In the rows, 128 means zero.
Which row each row swaps with, under one turn or mirror
j_161: [ 96 138 150 117 153 134 157  98 125 142 124 120 140  95 115 129 168 129]
j_528: [101 125 136 118 118 149 139 119 125 123 123 132 134  95 131 154 119 134]
j_323: [ 90 157 129 143 137 143 131 125 114 134 103 147 149  93 143 118 131 114]
j_113: [ 88 132 160 120 151 128 142 129 126 135 109 141 154 148 113 138 141 118]
j_313: [ 97 124 137 104 145 142 128 142 130 122 112 133 111 114 145 141 128 126]
j_531: [ 89 139 145 129 163 108 153 139 123 122 103 110 146 109 125 121 151 130]
j_342: [ 81 162 137 107 138 128 126 101 134 131 122 139 140  81 121 152 141 124]
j_436: [100 146 131 121 154 130 141  93 119 132 138 154 148 122 119 131 115 131]
j_847: [116 148 121 124 159 122 143 117 124 140 103 143 129 124 102 150 141 105]
j_307: [ 93 136 133 110 154 117 151 119 107 124  99 143 156 143 120 148 136 119]
j_126: [ 86 157 132 137 136 145 138 109 121 142 109 139 154  94 146 122 141 108]
j_534: [ 81 113 133 116 163 146 152 103 120 111 111 121 137  92 121 128 150 122]
j_409: [123 119 148 124 136 126 146 132 126 119 119 115 144 118 104 126 143 127]
j_497: [104 144 141  98 155 121 126 115 119 128 114 123 163  97 106 112 150 112]
j_537: [ 99 134 144 118 150 136 147 131 124 135 103 149 141 148 107 146 148 119]
j_571: [ 92 159 141 143 141 137 142 115 114 135 111 152 165 103 128 120 130 105]
j_188: [ 90 120 129 102 136 133 149 123 121 122 102 124 126 106 156 148 133 116]
j_249: [ 89 127 147 112 134 132 128 131 136 129 115 134 119 115 152 135 121 123]
j_346: [ 92 135 139 126 128 147 126 123 118 123 125 155 144 105 124 157 121 144]
j_536: [ 89 121 130 106 169 152 121 133 110 126 104 130 126  92 130 150 140 120]
j_522: [120 135 133 114 163 132 139 131 117 134 103 113 119 118 112 136 159 117]
j_154: [ 82 155 135 113 132 140 135  90 131 121 120 139 120  95 118 144 150 112]
j_912: [ 97 125 131 120 161 161 122 137 115 137 105 138 126  94 136 147 142 117]
j_750: [ 93 115 151 113 157 144 153 103 127 126 133 110 137  97 126 128 142 128]
j_783: [ 85 161 147 130 171 109 133 122 117 115 114 109 148 108 125 127 139 130]
j_744: [ 80 156 123 134 138 138 144 129 121 138 110 155 153 101 148 135 127 121]
j_468: [ 96 152 121 114 156 156 122 127 107 138 112 154 129 112 127 160 137 126]
j_194: [117 149 129 132 169 119 137 129 124 135 104 135 126 128 103 149 143 117]
j_609: [ 96 152 139 133 169 117 148 127 109 113 103 110 139 101 125 112 148 130]
j_865: [ 82 147 158 135 160 114 138 125 121 109 113 109 135  88 132 129 136 128]
j_914: [ 82 168 124 141 144 150 149 118 113 130 112 146 149  95 139 136 135 116]
j_312: [101 161 125 104 162 133 129 114 114 128 144 144 150 101 130 127 120 132]
j_900: [ 94 145 137  97 162 133 123 112 108 107 121 128 148 113 106 112 143 109]
j_289: [ 86 118 148 114 135 142 130 137 125 115 103 146 121 106 146 132 141 125]
j_954: [106 146 126 112 134 134 134 115 123 125 126 148 151 116 120 158 112 143]
j_326: [113 124 146 121 143 124 143 121 108 118 112 129 159 127  96 135 132 138]
j_64: [ 84 158 149 143 163 117 143 133 120 116 106 108 146 106 116 133 147 126]
j_507: [113 108 147 108 139 138 146 119 122 128 109 111 150 106 115 132 149 138]
j_982: [100 145 146 123 145 122 148 138 132 114 113 148 144 144 111 144 139 111]
j_748: [106 145 131  99 144 130 130 122 118 124 131 121 147  92 106 108 138 106]
j_230: [ 73 155 143 114 140 129 131 100 118 130 124 144 136  89 101 147 150 132]
j_234: [ 98 151 110 123 158 127 148  98 125 113 123 151 143 116 113 135 118 115]

j_323 pairs with j_64
j_436 pairs with j_750
j_534 pairs with j_234
j_342 pairs with j_497

